In the data rows, zero lies at 7.5, halfway between 7 and 8.
Here are some points:
(7, 7, 7, 8, 7, 7, 7, 9, 6)
(9, 10, 9, 9, 8, 6, 7, 9, 8)
(7, 7, 7, 8, 8, 7, 9, 10, 7)
(8, 7, 8, 8, 7, 5, 7, 8, 6)
(8, 8, 8, 8, 8, 6, 8, 9, 8)
(8, 7, 9, 9, 9, 8, 9, 9, 7)
(7, 8, 8, 8, 7, 5, 7, 8, 7)
(7, 8, 9, 8, 8, 6, 6, 8, 6)
(13, 4, 5, 1, 5, 15, 13, 0, 15)
(7, 7, 8, 7, 8, 6, 6, 8, 7)
(8, 8, 8, 8, 8, 7, 8, 10, 7)
(8, 8, 8, 7, 7, 5, 6, 9, 7)
(9, 9, 9, 9, 9, 8, 8, 11, 9)
(7, 8, 9, 9, 8, 7, 7, 9, 6)
(7, 7, 7, 8, 7, 6, 7, 8, 6)
(7, 9, 8, 8, 8, 7, 7, 9, 6)
(8, 8, 8, 8, 7, 6, 7, 9, 7)
(7, 7, 9, 9, 8, 7, 8, 9, 7)
(8, 9, 9, 8, 8, 6, 8, 9, 8)
Then 14 other points, each followed by its number:
(6, 7, 7, 8, 8, 7, 7, 9, 6) 0
(7, 8, 8, 8, 7, 5, 6, 8, 6) 1
(6, 7, 8, 8, 9, 7, 7, 8, 6) 2
(7, 8, 9, 9, 9, 6, 7, 8, 6) 3
(8, 8, 9, 9, 9, 7, 8, 9, 7) 4
(7, 7, 8, 8, 7, 6, 7, 8, 6) 5
(7, 7, 7, 7, 7, 5, 7, 9, 6) 6
(11, 4, 1, 0, 4, 15, 15, 0, 15) 7
(4, 9, 5, 6, 6, 15, 10, 0, 15) 8
(7, 8, 9, 9, 8, 7, 7, 8, 6) 9
(9, 9, 8, 8, 7, 8, 9, 8, 9) 10
(6, 7, 7, 8, 8, 6, 7, 8, 6) 11
(6, 7, 9, 9, 7, 5, 5, 6, 4) 12
(6, 7, 8, 7, 7, 6, 6, 8, 6) 13
Which two of these numbered points are nearest to each point below, ignoring the 2 directions in which the first points spread most? Their numbers follow each, nearest first.
(5, 7, 8, 7, 8, 7, 7, 8, 6) > 2 13
(7, 8, 10, 10, 9, 7, 7, 8, 6) > 12 9
(7, 8, 9, 9, 9, 6, 7, 9, 7) > 4 3
(7, 10, 10, 8, 11, 6, 15, 1, 13) > 3 12
(6, 7, 7, 8, 8, 7, 7, 9, 6) > 0 11
(9, 8, 8, 8, 7, 7, 8, 11, 8) > 6 5
(7, 7, 7, 8, 7, 6, 7, 8, 6) > 5 11
(8, 8, 8, 9, 8, 7, 9, 9, 7) > 5 4
Now 14 new points, numbered from 0 again:
(7, 8, 7, 8, 8, 7, 8, 10, 7) 0
(7, 7, 8, 8, 8, 7, 7, 10, 8) 1
(6, 6, 7, 7, 7, 6, 6, 8, 6) 2
(8, 10, 9, 9, 9, 7, 7, 9, 7) 3
(7, 7, 8, 8, 7, 6, 7, 8, 6) 4
(6, 7, 8, 9, 9, 8, 8, 9, 6) 5
(15, 4, 4, 0, 3, 15, 14, 0, 15) 6
(7, 7, 7, 7, 7, 5, 6, 9, 6) 7
(8, 7, 7, 7, 7, 6, 7, 9, 6) 8
(7, 6, 0, 9, 8, 4, 6, 8, 8) 9
(9, 10, 10, 9, 9, 8, 8, 10, 9) 10
(6, 7, 6, 6, 6, 5, 5, 7, 5) 11
(7, 8, 8, 8, 8, 7, 7, 8, 6) 12
(8, 8, 8, 7, 8, 6, 8, 10, 7) 13
The same question for these:
(6, 9, 9, 9, 9, 8, 7, 9, 7) > 12 3
(6, 7, 8, 9, 8, 7, 8, 8, 6) > 5 4
(5, 6, 7, 7, 7, 6, 7, 8, 6) > 2 0
(7, 7, 4, 9, 8, 6, 6, 9, 7) > 0 11
(8, 8, 8, 8, 8, 7, 8, 10, 7) > 8 7
(9, 9, 9, 9, 8, 7, 7, 9, 8) > 10 3
(7, 7, 7, 9, 9, 8, 8, 9, 7) > 5 2
(7, 7, 8, 8, 8, 7, 8, 9, 7) > 2 4
